In the data rows, 50 means zero.
Here are some points, one per row:
{33, 49, 38, 48, 34, 36, 59, 56, 58, 48, 67, 60, 33, 53, 50, 60, 64, 58, 49,
 62, 34, 49, 35, 39, 39, 52, 42, 51, 44, 59, 65, 32}
{55, 80, 62, 35, 54, 62, 64, 42, 46, 42, 47, 43, 56, 49, 68, 54, 42, 41, 47,
 99, 59, 76, 55, 61, 54, 42, 58, 50, 53, 31, 43, 40}
{33, 61, 68, 45, 66, 75, 46, 19, 22, 78, 10, 59, 76, 66, 29, 77, 43, 06, 47,
 46, 29, 32, 32, 51, 54, 81, 69, 17, 51, 55, 09, 73}
{41, 47, 61, 72, 68, 70, 59, 30, 62, 11, 42, 39, 57, 51, 61, 18, 63, 54, 59,
 42, 58, 63, 67, 82, 42, 65, 67, 48, 59, 69, 65, 74}
{38, 50, 66, 78, 56, 65, 31, 39, 61, 49, 54, 34, 50, 50, 53, 24, 70, 62, 64,
 46, 65, 64, 45, 65, 15, 42, 60, 72, 37, 55, 65, 61}
{55, 61, 33, 47, 48, 51, 32, 64, 42, 51, 53, 59, 97, 39, 69, 56, 68, 54, 42,
 22, 55, 58, 52, 52, 51, 50, 57, 41, 57, 33, 56, 34}
{64, 44, 47, 38, 35, 38, 34, 46, 66, 64, 50, 46, 48, 49, 63, 42, 55, 45, 68,
 63, 30, 37, 54, 44, 61, 68, 77, 52, 50, 47, 47, 61}
{48, 50, 59, 53, 62, 61, 49, 44, 37, 51, 38, 45, 25, 60, 63, 42, 54, 34, 49,
 26, 66, 67, 23, 45, 50, 28, 38, 44, 97, 35, 53, 74}
{46, 38, 53, 41, 49, 50, 43, 61, 32, 66, 50, 54, 40, 53, 48, 40, 35, 43, 46,
 57, 64, 50, 52, 62, 54, 50, 54, 62, 61, 36, 50, 67}
{42, 65, 43, 35, 47, 44, 39, 52, 39, 35, 60, 63, 42, 34, 59, 59, 65, 50, 40,
 72, 48, 37, 56, 51, 55, 51, 40, 37, 70, 56, 59, 37}
{48, 86, 48, 47, 53, 49, 44, 64, 41, 39, 54, 48, 46, 63, 38, 41, 22, 35, 51,
 51, 72, 38, 54, 58, 55, 55, 43, 69, 29, 27, 33, 68}
{40, 60, 38, 41, 47, 48, 73, 60, 56, 20, 54, 74, 56, 54, 36, 60, 41, 69, 41,
 27, 42, 50, 40, 61, 54, 56, 46, 45, 53, 48, 65, 37}
{49, 41, 38, 50, 57, 63, 29, 68, 54, 56, 61, 61, 11, 32, 68, 62, 40, 51, 37,
 63, 50, 30, 48, 57, 50, 44, 48, 73, 62, 57, 55, 28}
{41, 37, 38, 33, 56, 31, 61, 58, 65, 50, 52, 56, 61, 31, 40, 61, 53, 72, 63,
 21, 43, 53, 51, 33, 47, 54, 39, 59, 42, 45, 38, 43}
{47, 43, 45, 79, 64, 28, 48, 22, 62, 59, 57, 39, 53, 50, 70, 72, 50, 57, 64,
 68, 21, 50, 62, 29, 36, 27, 34, 39, 08, 57, 62, 63}
{83, 37, 39, 42, 27, 85, 60, 50, 54, 39, 00, 46, 51, 70, 63, 38, 41, 55, 49,
 43, 56, 61, 74, 89, 44, 51, 47, 69, 57, 77, 25, 49}
{77, 52, 55, 51, 42, 61, 57, 37, 52, 30, 45, 65, 70, 25, 52, 60, 42, 55, 31,
 42, 58, 33, 62, 44, 52, 32, 46, 33, 79, 82, 44, 25}
{73, 69, 50, 48, 51, 57, 22, 44, 52, 59, 46, 59, 53, 36, 66, 58, 68, 60, 37,
 55, 62, 57, 53, 54, 52, 31, 43, 56, 66, 82, 54, 26}
{60, 70, 65, 69, 63, 77, 28, 20, 56, 43, 51, 36, 04, 56, 43, 23, 51, 56, 45,
 38, 61, 70, 74, 61, 46, 55, 63, 65, 43, 79, 67, 64}
{49, 47, 55, 48, 59, 62, 55, 31, 60, 54, 63, 42, 91, 45, 41, 22, 61, 66, 58,
 66, 73, 22, 92, 53, 41, 36, 50, 51, 30, 66, 62, 63}
{54, 44, 75, 60, 48, 34, 63, 66, 34, 62, 54, 52, 59, 72, 50, 33, 36, 35, 57,
 72, 72, 68, 48, 42, 61, 52, 41, 47, 36, 39, 37, 48}
{51, 80, 47, 44, 60, 60, 70, 49, 45, 38, 43, 42, 35, 44, 28, 54, 63, 39, 42,
 53, 68, 38, 47, 57, 54, 27, 57, 46, 61, 40, 32, 67}
{43, 46, 40, 35, 50, 37, 51, 57, 63, 44, 50, 77, 51, 43, 61, 50, 47, 54, 35,
 47, 44, 60, 36, 44, 51, 42, 45, 66, 29, 51, 58, 34}
{99, 60, 80, 77, 86, 59, 48, 44, 23, 21, 34, 49, 59, 72, 36, 30, 51, 46, 63,
 58, 54, 54, 00, 25, 58, 72, 53, 58, 26, 71, 41, 53}
{42, 18, 45, 45, 36, 38, 31, 61, 52, 49, 65, 59, 52, 46, 77, 57, 12, 53, 51,
 39, 45, 42, 42, 47, 52, 54, 57, 59, 65, 49, 55, 34}
{29, 53, 85, 60, 81, 45, 29, 58, 40, 68, 30, 37, 51, 71, 30, 73, 43, 34, 46,
 58, 54, 61, 48, 05, 62, 70, 08, 62, 73, 39, 28, 31}
{47, 46, 42, 40, 67, 76, 71, 41, 48, 44, 25, 37, 72, 56, 76, 54, 66, 42, 43,
 74, 45, 58, 48, 60, 50, 32, 40, 69, 74, 46, 27, 82}
{36, 68, 43, 27, 43, 43, 64, 70, 49, 39, 68, 50, 54, 50, 67, 58, 37, 54, 54,
 29, 50, 76, 49, 57, 59, 64, 62, 29, 40, 52, 51, 44}
{69, 58, 52, 56, 40, 39, 47, 59, 34, 52, 40, 38, 38, 61, 59, 33, 50, 59, 65,
 51, 54, 02, 45, 38, 61, 65, 61, 39, 54, 33, 39, 48}
{57, 37, 42, 41, 44, 29, 39, 38, 60, 56, 46, 45, 37, 37, 48, 52, 66, 48, 75,
 52, 29, 68, 33, 56, 54, 72, 75, 60, 63, 48, 42, 60}
{60, 61, 58, 43, 46, 62, 38, 36, 38, 55, 32, 50, 72, 41, 25, 63, 51, 41, 27,
 27, 54, 55, 44, 43, 42, 21, 41, 82, 44, 62, 42, 54}
{55, 68, 42, 45, 49, 59, 74, 50, 51, 50, 45, 70, 37, 34, 46, 64, 34, 59, 25,
 60, 56, 55, 54, 54, 56, 42, 45, 53, 19, 61, 48, 38}
{32, 54, 72, 67, 92, 50, 84, 63, 49, 57, 37, 38, 68, 63, 38, 67, 44, 19, 41,
 49, 55, 55, 52, 24, 67, 43, 24, 54, 56, 30, 50, 65}
{37, 52, 35, 42, 46, 37, 54, 56, 67, 57, 71, 74, 48, 43, 48, 53, 52, 53, 39,
 33, 42, 53, 51, 49, 67, 48, 47, 46, 40, 60, 47, 49}
{25, 15, 65, 64, 62, 49, 64, 35, 77, 31, 64, 23, 47, 78, 73, 39, 55, 58, 71,
 39, 48, 69, 56, 60, 09, 32, 44, 28, 41, 30, 59, 65}
{59, 65, 44, 58, 24, 36, 26, 56, 41, 32, 45, 44, 72, 53, 58, 53, 30, 52, 60,
 32, 40, 37, 31, 51, 48, 66, 64, 58, 44, 31, 49, 45}
{52, 63, 53, 48, 39, 36, 62, 47, 29, 72, 54, 48, 24, 58, 23, 27, 39, 49, 49,
 26, 64, 56, 43, 45, 61, 51, 40, 30, 47, 38, 42, 53}
{40, 26, 34, 44, 34, 44, 40, 58, 40, 35, 64, 48, 74, 37, 47, 50, 45, 50, 51,
 47, 38, 52, 37, 48, 64, 58, 48, 63, 32, 37, 50, 47}
{52, 49, 51, 44, 48, 48, 40, 59, 36, 61, 49, 51, 41, 51, 66, 38, 77, 43, 50,
 60, 72, 36, 49, 49, 53, 47, 53, 35, 90, 32, 44, 63}
{47, 49, 43, 38, 52, 55, 28, 66, 41, 46, 47, 51, 76, 39, 65, 43, 38, 44, 36,
 46, 56, 54, 56, 60, 60, 50, 52, 44, 60, 39, 56, 59}
{30, 51, 53, 66, 47, 49, 33, 50, 61, 58, 58, 39, 53, 51, 48, 38, 46, 78, 71,
 64, 48, 53, 69, 35, 18, 34, 24, 35, 49, 54, 61, 53}
{54, 18, 34, 62, 48, 61, 67, 56, 63, 44, 59, 71, 48, 42, 35, 46, 55, 62, 43,
 38, 60, 84, 41, 55, 54, 28, 54, 48, 52, 60, 63, 39}
{58, 55, 42, 48, 33, 33, 63, 47, 62, 71, 48, 46, 50, 51, 47, 57, 47, 55, 64,
 19, 30, 40, 39, 47, 50, 62, 80, 55, 26, 43, 49, 49}
{70, 30, 76, 77, 66, 37, 65, 65, 35, 62, 55, 46, 70, 87, 39, 35, 79, 35, 45,
 56, 56, 42, 41, 23, 64, 68, 28, 45, 55, 44, 23, 36}
{38, 51, 46, 47, 28, 52, 43, 63, 37, 48, 66, 53, 55, 39, 56, 60, 61, 48, 51,
 28, 56, 30, 32, 57, 54, 61, 45, 62, 42, 40, 61, 42}
{58, 59, 40, 40, 63, 54, 71, 60, 54, 96, 50, 60, 43, 37, 55, 56, 82, 43, 35,
 47, 55, 41, 82, 67, 55, 50, 63, 37, 62, 44, 46, 47}
{27, 58, 67, 68, 54, 60, 36, 45, 73, 49, 65, 28, 56, 77, 45, 32, 54, 62, 71,
 32, 45, 51, 69, 75, 17, 36, 44, 31, 35, 41, 65, 60}
{38, 77, 37, 44, 30, 40, 60, 68, 57, 45, 53, 70, 51, 46, 45, 57, 71, 60, 54,
 87, 33, 58, 72, 42, 47, 57, 53, 24, 42, 46, 64, 42}
{52, 47, 58, 43, 52, 55, 70, 48, 52, 35, 53, 45, 40, 47, 56, 51, 31, 43, 35,
 62, 62, 34, 42, 62, 56, 40, 60, 55, 76, 42, 37, 56}
{69, 31, 38, 75, 61, 50, 27, 14, 69, 48, 26, 27, 44, 43, 45, 97, 37, 40, 59,
 66, 22, 44, 54, 66, 30, 76, 79, 27, 37, 54, 73, 77}
These points spread out most along one direction. Take the direction at right angles to it along which they spread out most. Then take the direction at right angles to both along which they spread out most. Go by this last direction. Where along it does each point below lie, from 0 to 99? The average is 50, and the first point in the table lies past the average. One standard deviation of the points above along it is 16.
{49, 17, 49, 33, 42, 58, 54, 63, 36, 51, 62, 51, 55, 38, 30, 53, 25, 53, 47,
 59, 65, 64, 51, 54, 48, 56, 62, 58, 61, 41, 56, 37} 47
{50, 57, 51, 62, 66, 41, 48, 67, 42, 48, 57, 44, 52, 70, 61, 31, 37, 30, 42,
 74, 67, 62, 54, 31, 65, 52, 31, 38, 49, 31, 20, 58} 58
{37, 47, 34, 40, 52, 34, 42, 60, 54, 25, 61, 64, 38, 37, 44, 55, 41, 51, 50,
 47, 39, 68, 44, 54, 59, 53, 55, 49, 67, 50, 43, 40} 50
{55, 50, 51, 43, 19, 36, 30, 28, 48, 35, 54, 38, 51, 50, 65, 49, 70, 49, 62,
 63, 42, 43, 13, 32, 62, 65, 58, 60, 41, 54, 59, 55} 65
{35, 60, 55, 61, 55, 53, 60, 56, 69, 40, 57, 50, 57, 52, 26, 26, 53, 65, 61,
 66, 55, 30, 66, 68, 32, 32, 49, 51, 39, 63, 63, 49} 48
{50, 43, 46, 36, 36, 40, 36, 63, 35, 71, 53, 50, 51, 52, 20, 45, 63, 54, 58,
 72, 53, 86, 59, 61, 60, 63, 60, 59, 53, 32, 44, 58} 54
{89, 62, 44, 61, 29, 57, 48, 30, 52, 55, 42, 19, 43, 41, 34, 49, 35, 33, 70,
 35, 33, 40, 33, 37, 51, 73, 75, 38, 23, 50, 69, 53} 67
{31, 44, 46, 42, 58, 35, 47, 53, 74, 50, 65, 50, 49, 65, 22, 55, 58, 68, 55,
 39, 30, 25, 57, 43, 48, 29, 33, 66, 36, 62, 62, 33} 68
{45, 49, 42, 39, 32, 42, 32, 63, 56, 70, 61, 58, 33, 50, 42, 57, 61, 58, 43,
 49, 37, 54, 49, 42, 45, 60, 49, 54, 55, 48, 59, 39} 58
{43, 32, 48, 65, 45, 31, 70, 41, 62, 46, 52, 44, 26, 49, 41, 64, 23, 64, 67,
 47, 20, 34, 65, 28, 28, 44, 40, 24, 62, 56, 62, 46} 73
{45, 44, 45, 39, 54, 54, 39, 46, 41, 71, 53, 69, 15, 48, 49, 51, 33, 49, 42,
 51, 58, 23, 59, 57, 59, 49, 53, 69, 61, 44, 54, 53} 39
{59, 42, 44, 37, 51, 66, 80, 49, 46, 43, 44, 62, 41, 32, 50, 59, 66, 41, 28,
 30, 53, 41, 64, 55, 53, 39, 37, 43, 47, 82, 58, 40} 27
{58, 30, 55, 46, 46, 64, 73, 41, 36, 77, 37, 56, 42, 30, 86, 67, 57, 54, 28,
 48, 49, 61, 47, 53, 57, 40, 35, 59, 39, 79, 45, 31} 33
